rotation ticks, each row followed by its count of ticks:
The counts run from 0 to 478.
[-27  14  14  10  -9  -4  16  22   9  12 -14  14  28  15  11  -3 -23   0
  14  -3 -11  -7   4   5  10   9 -15   5  -9  -1   2  -1  -2 -10 -13   4
   7  -6  17 -22 -12 -14   0  17  13   1  15  -1   6   6   4 -13  10  -3
   2   1  -3   0   7  -3  14  15  -1  -7 -26   2] | 462
[ -9  -2  -1  12  24 -17 -16  -7 -13   0   3   1 -23   5  -6  24  12 -22
  24  -3  -4   2   3  -7 -17 -16   6 -11 -11  22  -6 -31   6  19   8  -4
 -10  -8  -8   2  11  -5  12   5 -14   9  -2  -7 -18  12 -13   4  11  14
  -8  13 -11  -2  -1  16   9   5  -7  13   3   3] | 403
[ 17 -19  -4 -15  24 -11  -3   8  -4   6  -4  11  17  16 -14   4  13   0
   7  16  -9   5  -9 -16   5   3   7 -14 -11   7  -1   3 -16  -1  -6  26
  -1   6  19   4  -4  -4  13 -10  14  17  12 -26  -2  17  -5  13  13   8
   8 -13   0  -9   1  -4 -13   9  -5  10   4 -26] | 424
[-10  -1  12   1  25 -22  -9  11  -6   0   1   4  29  21   6  -9 -14  -6
  13   6  -3 -13   7   4  20   7   1   9   2   2  10 -18  -9 -12   6  -2
 -12  -5  19   3  -8 -11 -12   3   5 -14  20  -1   6  -4 -11 -23  24   5
  -3   1  10 -16   4   7   7  10  -2  -8  -7 -16] | 220
[ 17  -2  -5  -8 -15 -11  -4  -8   3  -2  -2 -16 -25   5  10   3  18  21
   3  14  23   6   8 -11 -13   9   1 -19  -2  -2  10   4   5 -10  -6  16
   7   3   4  14  26   1 -20   0  25   6  -6  -2  -8  -6  16  -1 -20 -11
   5  -2  -7  20   1  -9   5 -19  -3  21  -3   3] | 335
[ -8 -16 -11  -7   0  -7  -7 -10 -12  -2 -21  -6  -2   7 -24  -4   7  -1
 -12   3  -7 -12   5 -32   8  -8  -5 -14  12 -10  14 -10   9  -1  -4   2
 -21   2   2  -3   3  -6 -16   0  15 -10  -1  -7  19  -2  13  18   5   5
 -31   1   5   1  18 -12 -11   0 -14 -11  -7 -13] | 313
[ 14 -24   3   1   4  -4   0 -13  22  22   5   0  13   7  -5   4  14   9
  31  18  -3   5   1  -6 -25   6  10  -8   3  -1   6   0 -11   5  -1  16
   1  -8  -3 -12  -7  -1  10   5  -4  26   2 -14 -10  17   0  -8 -13  20
  27  -9  -3 -16   9  -3  -3   1   0   2  -7 -24] | 426
[-11 -15  -1 -10 -23  11  16  12  10   3 -14   2  28  18 -12  -1  -9  -1
   6 -26 -16 -14  -5 -22   7   1 -12   6  -6  -7 -14   2   0   4  -8   4
   5  -1   0  -9  -1 -13  21  19 -11  29   0 -18   5  17   3   0 -15  14
  -4   7  -1  19  11 -10   2   5  -7  -5  -8   9] | 178
[ 11   6   6  -9  -2  -8 -14   5 -18  -3  -3 -15  -5  17  -7  20  15   1
   5   9  11   5  -9 -26  12  -6  -7 -16 -12  10  10 -19  -3   5  12  18
 -13   6  12   2  15 -13  11  -5   3  12   5 -27  -3  13 -10  14  -6  20
  -1   1  -3  10   1 -15  -8 -13 -19  23  -3   8] | 416
[-17  15  -8  -3  -7  11  -5  -6  16  -7  -9  20   8  -2  -4   0 -17  -1
   0   9 -13  -8  -3 -17 -18 -22   3  -3   0 -23  -1  16 -15  19 -21  15
   2  17  12 -14  -7  23   4   2  24  13   0 -13  -7   8   5  -1  11   5
  12 -15  -2  19  -5   2  -4   9 -15   3 -14 -17] | 153
[ 17  -1  13   4  16  -4  21  -8  13   7  17  -7   8  -1  14  13  22  -3
  17  27  11   0   2  11  -7  10  10 -13 -23  12   9  -5  -7   0   8  24
  13   8  -9   8  -1 -12  15 -12  -5  11   4 -24   2  16  -8   2  -9  14
  10   5   3  -7  -1  -6  -8   0  13  16  14 -13] | 428
[  0  -7 -21  -6   7   9   3   0   5   6 -17  -5   7  16  -2   1 -18   1
  -1 -15 -15  -8   4  11 -17   0  -6   1 -19  14 -21   4   1   7 -18  28
  23   0  -6  -7   4  13  18  20  -7  36  -9   3   0  13   2 -26   1   1
   0 -13  -9   9  12   6  16   2  11   3  -4   5] | 476
[  3 -22   7 -24  -4  19  -1 -21  -1   4   4   8  23 -15  -4 -17   7 -15
 -14   6  -7 -12   0  -6  -2   4   8   6   9  -3 -12  29   6   9 -10  10
  -3   3 -12  14  -1   1  -2   1  -9   0   0  -3  28   5  15  -5  -1  -6
 -10 -18  -1  -2  12  -3  -3  21  17 -24   8 -11] | 289
[-27  13  12   7 -13  -2  18  17  17  14  -7   4  22  21  11  -1 -23  -3
  13 -19  -6  -4   4   7  -4   9 -21  -2 -12   4  -2 -11  -4  -5  -2  -5
  21   0   4 -20 -10 -12  10  19  -6  13   2 -11   6   9   6 -16  -3   8
   3   3 -13   8   5   6  18   3  -5  -1 -30   7] | 463
[ -8  -1  18 -33 -12  10   1   3   1 -14   8  -3  24 -11  -1  -2   2 -11
  -9  -5  11  -8 -10 -13  26   8  -4   3 -13   3  -5  11   8   5   3  11
  -1  -1   5  29   5 -20  -7   2 -10   1   6 -11  28 -10   6   8 -17 -24
   2  -4   3  11   9  -2   1   7  -2  -6  19  17] | 281
[  1  37  10   7  -8  10  11 -13  16 -15   8  -7   4 -13  15  11  -4 -10
   6  24  30 -10   3   3  -7  -6   8 -12 -20 -17   1  17   2  21  -5  18
   4  27   2   7   6  15   5   3  16   3  -7 -16 -13   2  -7  -8  -5  -9
  13   1   7  26  -3  -9  -6   0  -4   8   4   1] | 150
[-16  12  13   5 -32  -5  16   9  -9  18  -4  -3  13  16  10  14 -15  -1
   0  -9  -9  -5  -6   1   4   6 -16  12 -16   0 -13  -3  14   7   1   6
   7  13  -5 -25  16 -12  15  15  -7  15  -1  -9   0  18  10  -9   3  16
  -6   1 -10  21   4  -9   2   6  -2  17 -24  13] | 173
[  3  -8 -11 -12   3  10  12  10  -3  17 -23   3  17  12  -1 -10 -23   0
  -6 -10 -11  -6   5   7  -8   3  -6  10 -10   5 -14  21   4   2 -27  28
   5   2   7 -12   6  15  15  23   5  22  -3   4  -4  19   4 -20   6  -3
   1 -17  -8   8  12  -6   9  17  11  -2  -8   1] | 475
[-13   8  -7 -12  -3 -15  -9  -2  12  -6  -2 -10 -25  -4  16   7 -21   4
  -8  15  -3 -10  -4  16 -14  -2   7   4  -2   0   0 -24  11  -3 -10  -7
  12   2 -11   8  13   3  -8  16   4  -7   4  14 -15 -14   7 -12  -8  -9
  14   0   9  19 -23  12  25 -12  -4  32  -7   1] | 248
[-11  11  19  -2   2 -18 -17 -13 -25  -9  -8  -1   2   2  -7   7   9  -5
 -12  16   9 -11   1 -12   7  -2  -5   1   3  -3   3   4   9   8   3  -2
 -20   1   9  11   8 -14 -30  -1  16 -14   7  15  16  -6  12   5  25 -15
 -31   7  10  -1  12   0  -7  16 -11 -10  -6  -5] | 306
[-23  12  -7   2  -8  -3  -3   7  -1 -13  23  35 -10  14  22  -1   1  10
   0  -2   2  13  -2 -10  13   8  -3  -1  13 -12   5  -6   4  -4 -13 -10
  -3  -1   5  -4   7 -24 -23  -5  24 -24   6  -4   2   1   3  14  10  -6
   0  -2 -18  18 -11   6  -4   8   6   0  -5  -8] | 356
[-14   2   1 -11 -14   1  -8  -4   2   7  28  -4  -2   2   2  -6 -25   5
  -5 -14 -24 -23 -10   0   7  -9  -6  -2  -6 -12 -10  16  20   1  -8 -24
   2  14 -19  -4  -4  -4   8   4   1  11  -4  10   0  17  23  -2 -21   6
  -4   0  13  17   7   2  10  11  12  -3  -4  -9] | 259
[-13 -17  15   4   0 -17 -12  -7 -14  14   5  11  -7   5   6   1  12  -9
  11  10 -11   5 -11  -8  -9   2  -1   6  10   4 -25 -24   1   8  12 -15
  -6   7  -5 -27  12 -24   5   2  -7  -1  -3 -22  -7  28   2   5  14  22
 -22   0 -16   4  -7  -6  -2  17  -8   6 -23   2] | 407
[ -8  -3  14  -7  -3  -3   8 -29   1   9  -2  -4 -18 -25   2  11  11 -16
  -8  25   5 -14   7  -1 -21  10   9  10   8  11  -3   0  18  12  -8  -3
  -2  -7 -34   8  10   5 -13   7 -28 -21 -12   8  19  -2  10  -1   4   0
 -14   8   2  -2   3   0   8  11  15  -9  -5  -5] | 297
[  1 -18 -10 -13   5  -9 -15   1  11  -8   5   7   1   8  -4 -21  12  24
   0  -3   6  -3  -1 -19  -8   1   4 -24  -1 -14 -14  15 -14 -20 -18   0
  19   9  15  15  -3  -8 -14 -13  32  25   5  -4   0   4  13   6 -11 -15
   7   0  -6  12   5  15   5   5  -4   2   0 -22] | 338
[-32   3  -4   9  -6  -3  27   9   8  -6  -9  23  10  -1   1   9 -12 -11
   7  -7 -21  -8  -3  -5   5   4   2   5   4 -11 -12 -15   7   5 -11 -13
   8  11  -8 -11  -6 -13  10  14   1 -10   3 -24   4  19  -7   7  17   5
 -10   7   4  20 -21  -2   0  27  -3   1 -12  -5] | 165
[ 11   0  11 -10 -10   6   9  -6  19 -14  10   0   7  -2   1  -2  15   7
  11   5  18  -1   6 -15  11   6   8 -23 -13 -15  20  25   7  -2  -7  10
   3  -4   6  31   0  -7  -5  -9  21  10   6 -10   7  -8   7  15 -21 -25
  17   5   7   7   6  -8  -7  -1   5  -4  16 -23] | 46
[  2 -16 -13   4  11  -8   7 -12  -4 -13   0 -27  -9  19 -21   7  22 -13
  19  -9  10 -10  24 -14   3   2   4 -31   3   1  20 -24  13   8  14  -7
  -2   5 -12  17   9 -11  -9  -1   0  11  -6  -2  10  -7   5   2  -9   0
 -17  10  -1   1  17   4  -8 -17 -11  -5   8 -10] | 317
[ -8   1   6  -4  14  -3   2   6  33   4  -2  28  21   0  13  -2  -3   2
  25  28  -2  10 -20   0 -11   1   2  -6  -6  -9  14 -13 -21   4  -2  13
  10   1  18  -9 -22 -14  -9  -1   5   3  14 -20   0  -3  -7   3  -2   3
  26  -9  -5  -6  -9   1   1   5 -15   8 -12 -12] | 140
[  1  -6   8 -12  10 -10   5   7   4 -11 -17  13  20 -11  21   1   2  11
 -16  14   1 -10  -7 -10   0  15  -1  33   0  17 -20 -10 -15 -16 -11  23
   4  -6   3  16   4 -18  -4   4  -8  -3   5 -20  18  11 -19   0  11   0
 -15   8  10  13  -8   3  -3  11  -5  12   6  14] | 195
[  2  20  22  12  11 -11 -18   2 -13  -3  35   7   6   9  17   3  11   6
  20   8  25  -4  -9 -10  16  -8   1  -2 -11  -5   6  -2   1   6  19  -7
 -14  12  14  -3   5 -27  -4 -11  15   1   6 -13 -14  18 -12   6   1   9
  -5  14   8   9  13 -14 -15  15  -2  -5   7  -1] | 120
[ -5   5  -1  -3   1  18  10 -14   9   2   1  14 -13 -11  19   5  10 -12
  15   7  13  24  -3  17 -15   6   2  -5  -6  21  14 -18  15  17  -8  20
   5  -8  -8 -15  15  -3  -8  13 -22 -10 -13  -7   8  -5   5  -1 -11 -10
   1 -22 -29   4  -2  -5  11  -7   9   3   3  22] | 378
[ -4 -14  -5   3  28  -8  -2   1   7 -15  -1   2  11   4  -8  -8  -5   3
  15   5  -7 -25  15 -13   7  -1  13  18  16  -7  15 -19  -2  -5   5  -9
 -17 -13  -2   4 -14  -3  -8   7   0 -12   8  -2   8   4 -20 -17   8  22
  -4  12  19  -3   8  -1   4   5   0 -26   3 -29] | 214
[-26  12  -1  -2  -9  13 -11   7 -13   6  -3  18  -1  16  -7   1 -10   5
  -1 -23  -8  -2  11 -20  -2  -8 -16 -20  -7   4   0  14  11   2 -20  -7
  -4  -7   4 -17  -8   4  -1   9  16   7  -5   4  21   7  17   5   8   2
 -17  -4 -25  -2  19  -2  12  17  11 -29 -16 -11] | 73
[ 11 -18   4 -11   0   7 -11 -12   5   1  -6  -4   1 -16   3 -18  15   9
   9  -4  22  -2  -2 -17 -28  -6   8   3   4  -6 -32  16   2   1  -6  -3
  -3   0  11  -7   8   6  -4   8  -3  14 -17 -15 -11  28   1  -6 -16  -8
 -13   3 -15  12  18 -24  14  12  -1 -26  -6   1] | 98
[ -2 -20   2 -13   8  -7   2  -2  13  11 -14  10  20   5   3   2  -1   8
   2   3 -19  -3   0   0 -26  14  -2  25   4  23 -17  -7 -14  -1 -14  19
  16 -22  -7   3   2  -3  12  14 -24  24  -1  -2  14   8  -7 -17  -2  14
   3   0  -8  -3   4  12  11   4  -1  11  -5   3] | 191
[ 11 -17   0  -6  19  -5  12   6   3   6 -23  16  24   3   5   5  -5   5
   1  16 -11  -2  -3  -3  -6  16   5  25  -1  18  -5  14  -1   1 -20  40
  -3 -20   7  10   0 -12   5  15  -3   7  15   0   4  14 -16  -3  13  -4
  -8  -5  11  -3   5 -10  -7  26   5   9  13   6] | 189
[ -8  -8  -8 -10  17   8 -21  -9 -12  -3  -9  18 -10 -10  -6  -5  -1  -3
 -15   5 -12  -2 -12 -20 -21 -22  -4 -12  -5   5 -22  -3  -2  14 -21  11
  -5  13   2 -19  -4   6   6  -3   4  10  -9 -14   9  23   1  16   9   5
 -28  -8 -10  12   3  -8   1  21  -2 -12  -5  -4] | 394
[ -1  -4   4   8 -10   9  20 -15  20  19  18  16 -13 -12  14  -1  11   5
   0  14  -8  -1  15   5 -19  14  10  -3   3  -2   3  25  11  -4 -21   0
  11  -6 -21  -7  -7   4  -8   2  10 -10  -4  -1  16   6  18   4  -4  -2
   3  -5 -10   0   2   0   5  17  37  -6  -3 -25] | 55
[  8   5   2 -15 -16   7   2  -5  20 -10   5  -9  -8   6  -4   6  15   9
  11  -1  18   0   7 -20   2   2   6 -27  -8  -8  25  10   3  -5  -2  15
   5  -9   0  29   5  -3  -6  -8  13  15   6  -4   0 -20  12  13 -28 -15
  25   4  -1   9   2  -2   5 -12  -3   9   7 -10] | 45
[ -4  -5 -11  -7  15   1  -9  -4  -1 -15  16   5  20   2  -5 -12  -2  15
 -14   5  -9 -32   2 -22   5  -6  -2  20   8  -1  -9  -5 -13  -9  -1   3
   0   7  -8  -2 -11  -5  -1 -11   3   7  -4 -12  26  20 -14 -10   7  27
 -23  11  17   9  14   8 -11   3   4 -21  10 -16] | 208
